(in the rows, 128 means zero)
One turn sends every row of this set to another row. A few are shown first. Where does it send the rows asked after them?
linev: [160 112 142 130 109 127 137 139 143 145 115 171]
Sol: [142 119 123 118  89 128 131 120 103 165 146 121]
somo: [107 144 112 110  82 149 126 149 152 150 129 144]
tadir: [142 127 120  97  87 134 120 151 118 142 100 164]
Zub: [132 137 156 129  97 117 119 126 150 107 109 142]
Lol: [129 140 121 127  79 141 141 162 129 134 140 161]
lop: [136 116 125 122  81 122 133 117 109 165 147 124]
vibo: [114 129 130 117 107 130 103 141  93 162 111 117]
Buto: [118 144 142 119 119 108 105 173 151 118 121 145]
boruk: [ 88 125 129 116 122 143 125 141 111 141 121 118]
rezu: [136 118 122 111  71 126 139 143 112 116 126 120]
mamil: [127 145 140 119 125 111 103 176 142 118 119 144]
togu: [139  97 142 127  93 134 137 146 158 157 142 148]
dop: [146 133 136 119 100 106 134 153 160 121 157 150]
mareg: [114 122 127 115 107 125 109 146  90 164 110 124]
Pefat: [131 114 122 127  77 137 105 130 143 131 103 159]
bere: [124 120 150 104 118 140 114 169 155 126 111 127]
vabe: [145 132  84 109 110 123 109 128 117 158 118 147]
dez: [131 139 124 133  82 140 143 169 135 140 138 155]
gugi: [113 127  90 131 119 118 103 130 131 133 120 110]
mido: [141 125 124 112  69 119 141 143 114 117 118 126]
bovur: [129 117 111  84 100 117 149 149 130 126 120 116]
sim: [127 111 107 103  81 117 104 115 141 131 136 118]
div: [126 154 130 151 134 121 124 127 131 132 110 150]
repeg: [135 143 145 135 140 131 140 162 127 149 115 154]
vak: [120 147 153 123 125 148 105 123 143 154 139 149]
San: [125 145 115 103 107 125 141 104 118 154 147 138]
fuluf: [122 127 132 141 135 113 125 127 149 139 152 108]
vud: [124 157 109 111 128 115 106 132 109 123 108 123]
Nur: [131 117  96 109 124 131 125 151 118 174 142 131]
mubag: [124 146 143 125 137 111  99 149 141 167 142 146]
sev: [146  86 101 110  95 124 117 141 141 146 124 131]
mezi: [161 140 136  89 103 120 129 132 162 140 137 148]
kefi: [143 122 153  97 143 115 129 124 121 131 128 121]
Difi: [132 123 141 109 126  93  93 125 118 142 128 112]
mukov: [141 126 109 134 153 108 136 139 130 147 130 123]
deku: [126 108 146 152 119 122 132 140 156 121 115 134]
modop: [149 140 137 127 100 108 127 148 162 119 156 143]
Zedit: [122 137 138 130 138 114  95 151 138 166 150 143]
dobu: [133 124 145 110 130  94  97 131 124 148 127 106]

kefi moves to mezi
lop moves to Zedit
And these:
vud moves to Zub
dobu moves to dop
sev moves to mukov

One turn sends every row of this set to another row. A few are shown first. Where does it send the rows asked after them?
mefep: [103 126 147 105 119 158  92 129 125 118  93 135 156 131 103 140 136 147
 101]
begu: [111 116 118  91 133 126 114 106 135 106 131 149 134 143 135 102 178 112
  90]
Vuno: [ 92  96 134 132 152 107 132 121 158  86 140 166 133 158 102 127 139 127
 101]
pebov: [125 128 123  85 140 102  78 139 122 129 117 132 136  96 124 136 127 122
 106]
Parod: [119 111 110 101 159 120  94 148 135 110 122 134 114 104 101 149 115 138
 133]
lovon: [114  89 111 122 124  95 137  89 128  95 112 130 120 133 135 115 155 143
 105]
nadu: [101 100 116 128 128 101 144  90 132 113 112 152 135 145 135 153 143 144
  99]
gibi: [ 96 112 137  99 132 124  79 129 128  99  83 119 135 122  94  98 136 147
 113]
valer: [137 101 152  97 138 140 121 133 155 107 136 155 155 127 102 126 134 167
 143]
Kibo: [114  98 118 117 119 104 133  78 143 104 109 139 126 140 130 136 151 154
  97]
Doku: [ 99 135 144 143 135 138 116 149 111 125 120 135 163 131 106 139 131 134
 127]
gima: [ 91  90  99 103 152 117 121 122 139  98 123 158 120 152 109 111 150 102
 101]
Fekid: [102  92 110 133 133  92 148 102 117 104 115 143 128 139 142 132 147 133
 108]
nepeg: [135  88 151  79 119 125 111 143 130 105 124 144 169 114 129  96 145 141
 120]
beb: [119 116 151 102 122 105  89 151 136 104 131 129 168  97 139 138 132 145
 102]
Bani: [123 108 137  96 165 110 117 135 136 132 122 174 137 132  90 133 112 138
 140]
Bas: [111 123 154 121 133 118 125 106 155  93 148 158 147 149 127 118 167 138
  90]
peg: [ 92 121 134 137 148 104 103 148 116 108 110 119 143 123  95  98 131 134
 138]
Ker: [120  95 136  79 147  96 107 146 112 130 110 164 153 120 116 104 123 111
 119]
madad: [113  99 137 117 141 122 104 161 149  85 135 130 146 104 116 152 121 160
 129]

Bani moves to valer
Kibo moves to lovon
And these:
gibi moves to peg
beb moves to pebov
Vuno moves to Bas

One turn sends every row of this set to another row. A few are shown first. Where does it send the rows asked after them?
deg: [ 74 130 132 111 181 146 135 119 205 131 147 123]
figev: [ 70 131 126  78 174 162 130 119 166 150 152 121]
Mudus: [ 88 141 164 122 162 128 118 148 159 125 157 127]
ziguf: [ 82 110 101  96 158  98 140 144 174 163 111 121]
duvo: [118 142 133  90 153 146 114 129 179 162 131 109]
Ramef: [ 70 125 133 110 125 100 102 136 162 130 120 124]
nat: [ 84 111 122  78 152  95 128 123 155 128 133 118]
bif: [ 76 140 150 103 169  83 110 137 176 146 118 116]
guso: [ 83 147 130 105 138  95 101 121 159 138 130 106]
tidu: [ 49 128 146 108 149 121 162 111 176 178 144 119]
malum: [ 53 119 148 131 133 149 145 128 162 170 126 124]
Ledin: [ 36  96 138 107 143 138 136 140 185 158 136 120]
Voleg: [ 95 137 103 104 137 109 113 121 149 150 127 101]
detel: [101 150 134 113 133 131 100 142 180 178 131 118]
Rarit: [ 80 120 132 115 157  95 159 139 184 157 161  99]
Zur: [ 37 122 168 117 154 130 113 135 177 155 142 110]
Dopa: [ 76 109 136 105 152 115 116 154 176 131  98 130]
feri: [ 69 108 116  98 133  86 123 136 160 142 127 126]
Tesud: [ 65 126 127 110 142 164 150 122 157 169 133 139]
Nom: [ 66  98 131 149 168 139 130 144 180 154 136 121]
vamo: [ 85 142 109 119 150  99 112 145 165 175 112 114]
gozip: [ 52 145 142 123 159 129 111 128 159 185 153 103]
vilem: [ 59 131 160  93 156 150 152 111 172 144 140 134]
Sozu: [ 70 142 117 131 183 120 124 129 177 173 162 136]
sebe: [ 90 131 146  98 156 137 143 137 190 112 150 115]
diri: [ 94  86 135  85 150 120 140 149 180 164 131 129]
Fudo: [ 81 136 157 110 139 100 104 147 184 178 138 130]
tetud: [ 75 133 104 130 165 156 127 135 190 153 142 141]
tusot: [ 63 140 173 115 158 148 133 113 155 154 140 122]
kopos: [ 89 156 120 113 160 104 138 139 165 166 172 123]
gite: [ 81 106 130 144 135 129 136 164 162 151 139 119]
Paro: [ 69 140 118 111 158 166 113 131 151 173 145 116]
sezu: [ 92 133 100 119 133 149 142 152 175 147 145 132]
dono: [ 51 110 120  79 164 133 152 124 183 165 152 118]
bipa: [ 99 138 119 104 158 137 106 142 163 137 101 122]
geke: [ 65 144 138 109 159 132 150 109 151 186 151 122]
fuv: [ 97 139 125  77 182 105 128 126 173 141 121 114]
kisu: [ 67 112 122 127 180 118 149 123 201 162 151 106]
goza: [ 79 101 165  97 146 107 117 154 184 158 132 139]
Vul: [ 70 125 154 135 190 130 114 133 173 143 152 131]
Bomap: [ 97 118 110  89 144 122 120 124 147 127 122 112]
ruf: [113 111 127  75 163 128 140 130 180 168 137 109]

Voleg moves to Bomap
sebe moves to Rarit
And these:
fuv moves to ziguf
detel moves to duvo
Tesud moves to vilem
Nom moves to Vul
dono moves to Ledin

One turn sends every row of this set to another row. A few are shown first. Where does it send the rows asked after them?
teda: [152 165 171  96 145 121 140 164  94 116 138 121 126 139]
kis: [119 122  98 122 109 133 110 164 126 116 134 111 139 134]
dema: [125 126  97 111 118 132 119 173 125 110 131  97 143 129]
keri: [105 120 100 114 113 132 109 161 103 113 130 109 146 129]
Mevum: [157 153 161 137 112 120 125 152 114 136 155 136 138 169]
Pum: [135 169 175 136 116 105 110 182  97 137 154 130 143 155]
Rar: [130 170 171 114 115 117 111 191  86 122 158 123 178 145]
Pap: [148 138 152 120 114 130 135 129  82 131 152 132 157 168]
Doban: [111 123  99 111 115 133 112 177 111 107 133  98 160 132]
Zazo: [151 167 167  95 150 112 139 171  91 118 137 115 130 146]
gepi: [142 138 152 110 121 130 130 128  78 125 148 141 155 168]
bigu: [106 117 100 115 114 135 110 161 107 110 131 110 148 135]
lib: [154 158 150 104 119 123 131 178  92 120 160 109 193 161]
deta: [ 98 132 110 117 118 123 100 188 107 110 131 104 148 126]
ravut: [101 129 109 112 123 124 107 173 102 112 124 106 130 120]
Guzo: [130 152 165  96 141 118 131 147  61 121 138 128 143 150]
Musa: [109 133 111 124 117 122 101 185 127 113 130 111 129 130]
Sir: [113 134 108 125 114 123 103 182 128 116 131 109 129 127]
zafi: [100 134 109 118 116 121 100 187 109 114 130 103 143 122]
Tevi: [173 163 157 109 135 119 149 170 110 124 149 102 146 156]
deno: [128 154 171  99 135 124 129 145  66 119 139 135 139 143]
vom: [141 170 175 131 112 115 107 183 112 129 157 140 148 152]
pupud: [153 159 155  99 120 131 135 176  89 115 159 109 191 150]
repi: [160 154 149 111 117 125 140 169  91 125 160 102 187 161]
Bagiz: [128 150 165 107 133 118 133 144  56 127 142 122 148 151]
Vogat: [110 126  99 111 113 131 110 177 107 111 133  98 158 126]
Ged: [118 133 107 113 125 125 114 177 123 112 125 102 123 123]
Ledi: [172 162 153  98 137 121 145 175 111 117 150 106 158 157]
lud: [154 150 161 129 106 131 119 148 115 129 158 148 148 165]
vigem: [ 97 126 110 111 125 126 107 173 100 109 124 107 134 125]
zabi: [129 163 165 121 114 112 117 182  73 131 158 114 181 154]
rimus: [172 161 156  95 134 131 148 167 109 113 150 109 157 149]
tokob: [138 140 159 113 113 136 126 130  79 124 151 145 158 160]
Danu: [129 166 166 119 115 110 108 188  82 127 159 125 180 157]
fop: [119 122 101 123 112 132 110 168 130 112 133 112 137 138]
duzus: [113 132 111 112 129 124 112 180 121 108 124 103 122 125]
nopop: [137 167 171 132 115 107 105 179 106 133 154 142 144 162]
vev: [125 125 100 112 122 132 119 175 129 107 130  99 140 133]
gaz: [145 167 172 106 145 109 138 169  82 125 138 112 126 144]
Furi: [154 148 158 129 113 123 120 146 112 132 154 148 141 173]

Zazo moves to Ledi
Tevi moves to repi
teda moves to rimus
And these:
vev moves to Doban
kis moves to keri

One turn sends every row of this set to another row. A few are shown first. Where does it send the rows asked after them?
mava: [154 127  86 132 113 115 149 136 112 124 131 107 127]
mariz: [133 127 131 117 117 132 142 152  93 109 100 131 132]
direb: [110 112 127 140 124 103 148 129  89 137 121 116 145]
kimu: [143 146 148 132 125 147 124 132 150 131 168 112 130]
Vub: [131 130 137 131 111 119 129 141  97 111  95 145 139]
soza: [108 142 116 127 155 105  94 132 139 124 146 120 125]
Komo: [146 110  82 132 142 139 146 128 112 129 140 133 143]
soze: [142 150 142 129 122 144 130 133 154 133 161 107 127]
nifi: [106 135 123 124 126 134 114 152 158 112 159 118 130]
Zuve: [142 138 110 117 121 120 128  99 112 112 115 155 109]
Sabi: [124 124  99  95 119 140 122 128 115 124 112 148 108]
Busu: [126 138 126 134 122 132 168 141 121 144 109 144 149]
Tok: [135 114 137 121 128 143 139 142  84 112 113 138 142]
Gele: [ 96 127 128 126 126 137 107 142 160 117 153 124 127]
gidu: [105 136 118 121 164 116  98 124 136 123 142 120 120]
Gero: [144 153 137 133 156 119 103 114 132 141 152 114 124]
bofi: [132 115 144 135 123 133 127 130  89 117 107 149 147]
Vume: [142 116 130 126  99 133 125  93 104 115 137 141 118]
ziseg: [126 125 131 127 124 124 148 139  99 164 109 120 145]
mivu: [101 135 122 130 121 128 114 147 162 114 156 121 132]
nav: [138 106  96 147 119 134 120 123 126 149 128 149 156]
sevo: [105 134 113 130 158 107  95 126 136 125 146 121 130]
nama: [134 147 150 131 116 143 123 126 153 127 158 108 122]
Rog: [110 124 121 145 125 111 167 133 111 116 122 140 150]
Bof: [144 154 140 128 154 123 115 108 131 133 147 107 114]
gelut: [125 102 119 105  98 151 120 122 108 128 136 135 117]
rol: [145 151 135 130 159 121 111 113 127 142 152 105 124]
Nipaz: [143 123 100 146  89 111 123 131 125 144 120 125 139]

ziseg moves to direb
Vub moves to mariz
soze moves to rol
And these:
soza moves to nifi
Komo moves to nav
Gele moves to nama
Vume moves to Zuve

One turn sends every row of this set to another row. A few are shown first. Where does it send the rows asked after them?
Pomo: [109 144 161 145 126  75 162 104 112 128 133 109 133  99 121  95 119 119
 122 135 132 135 113]
fum: [144 150 157 141  88 128 138 114 115 145 126 165 137  68 144 142 127 157
 123 102 106 143 120]
kabiz: [125 118 152 103  95 119 137  97 123 124 128 144 152 110 146 116 118 136
 176  77  95 150 125]
pak: [124 136 142 125 121  96 166 106 105 141 131 116 148  85 124  79 107 121
 106 123 155 152 118]
tis: [130 130 119 132 115 119 118 114 131 121 126 130 134  55 155 143 111 143
  90  93 104 144 132]
lis: [ 98 113 127 102 110 105 151  95 143 112 134 112 146  90 136 125 132 144
 135 114 111 165 152]
vulor: [113 131 147 133 108 111 101 106  93 114 130 146 145 100 167 134  86 128
 109  78 108 116 112]
neku: [116 124 119 119  89 122 144 100 114 143 120 148 157  63 138 102 125 130
 181 102 106 136 135]
zipu: [ 92 117 145 129  78 119 121 142 117 116 129 157 115  83 121 116 124 136
 111 130 117 141 105]
miv: [130 146 120 132 133 136 135 122 148 132  94 133 124  97 146 114 130 124
 144  97 141 156 139]
pel: [ 75 153 154 147 114 109 113 119  74 124 131 125 144 109 130 125 136 133
 139  83 125 118 115]
Fud: [132 107 145 145 116 131 118 113 135 134 135 121 121  80 142 128 132 131
 132  89 164 119 121]
nabu: [112 124 154 112 145  92 142 140 104 129 137 117 172 103 120 140 115 143
 117 106 113 123 140]
kibel: [107 119 118 101  98 118 131 104 120  96 139 129 154 106 153 113  99 139
 148  92 102 148 156]
Fof: [137 122 165 143 107 121 149 121 116 119 128 160 154 118 150 144  82 127
 113  93 118 144 117]
mele: [116 144 153 119 124  85 136 101  89 148 133 110 138  79 130  80 120 126
 126 124 125 125  93]
puv: [ 97 143 165 147 126  70 152 111 104 124 139 111 131  82 119  98 126 125
 124 133 126 138 127]
medum: [110 148 132 141 111  95 150  98 104 146 122 120 137  72 133  92 122  84
 132 105 152 149 105]
bemog: [ 76 151 154 143 116 106 122 119  76 124 127 123 141 105 131 128 134 132
 148  84 125 106 110]
tana: [114 139 136 123 125 134 110 116 124 114  86 140 136 113 156 114 104 120
 139  89  96 163 131]
vudav: [118 153 154 123 116  93 132 113  82 155 139 120 137  68 128  85 129 125
 139 123 130 129 100]
divif: [116 129 130 117  80 115 132  96 114 139 127 142 156  64 136  99 134 132
 183  95 109 136 128]
Logum: [128 111 132 145  96 113 129 125 115 134 124 143 159  52 152 134 110 112
 139 137 119 112 127]
fet: [119 127 124 147  91 134 140 103 138 132 133 137 119  74 138 150 124 120
 129  92  95 150  99]
Tulo: [111 145 131  98  98 110 140 126  82 148 114 153 174  86 139 120 121 112
 126  73 141 136 104]
Pefa: [ 97 110 167 121 101 103 128  83 118 141 114 151 138  80 147 142 140 136
  97 107 137 150 135]
Pifo: [119 129 142 119 131  92 161 117 113 136 133 109 141  76 124  91 116 120
 101 118 152 165 123]
Revet: [104 120 135 152 121 113 166 150 118 108 114 123 161 103 124 127 112 101
 127  82 138 155 110]
dof: [111 132 140 162  83 116 134 104 121 107 149 141 125  65 138 133 122 163
 120  84 117 132 144]
sili: [107 150 134 143 110  88 143  93 100 140 122 121 138  80 128  75 113  95
 124 107 148 135 106]
giveg: [101 156 145 127 110 102 114 137 120 107  97 149 118  83 141  96 136 158
 145 111 104 135 133]
Potur: [111 147 129 103  90 110 142 129  78 142 123 153 179  90 142 122 123 111
 127  82 139 143 105]
Kubit: [ 93 113 132  99 116 101 154  87 133 115 124 120 141  86 146 125 137 154
 138 108 109 157 152]
Det: [128 150 159 136 112 120 127 126 113  93  99 143 142 108 169 111 111 153
 156  94 116 142 146]
riro: [117 120 145 139  82 127 134 109  96 111 141 160 151 103 152 121  81 132
 119  68 133 134 117]
sasab: [130 148 125 135 123 140 128 119 141 137  85 136 134  90 142 110 128 117
 140  98 139 170 134]
mur: [114 118 156 118 146  89 134 134 104 132 140 113 177 101 122 138 120 138
 117  97 112 128 139]
Nafif: [116 109 157 132 117 120 128 110 112 114 147 131 139 119 148 148  89 132
 122  91  94 126 100]
Lif: [107 157 153 132 115 101 110 135 118 102 100 132 127  80 148 103 138 162
 142 121 106 136 136]
tunib: [ 94 119 132 148 120 115 169 143 118 111 110 128 156 104 116 126 108 103
 123  81 140 152 118]

zipu moves to Logum
giveg moves to neku
Potur moves to Revet
And these:
vudav moves to medum
sili moves to pak
tis moves to dof
Tulo moves to tunib
Lif moves to divif
kibel moves to Det
Nafif moves to vulor

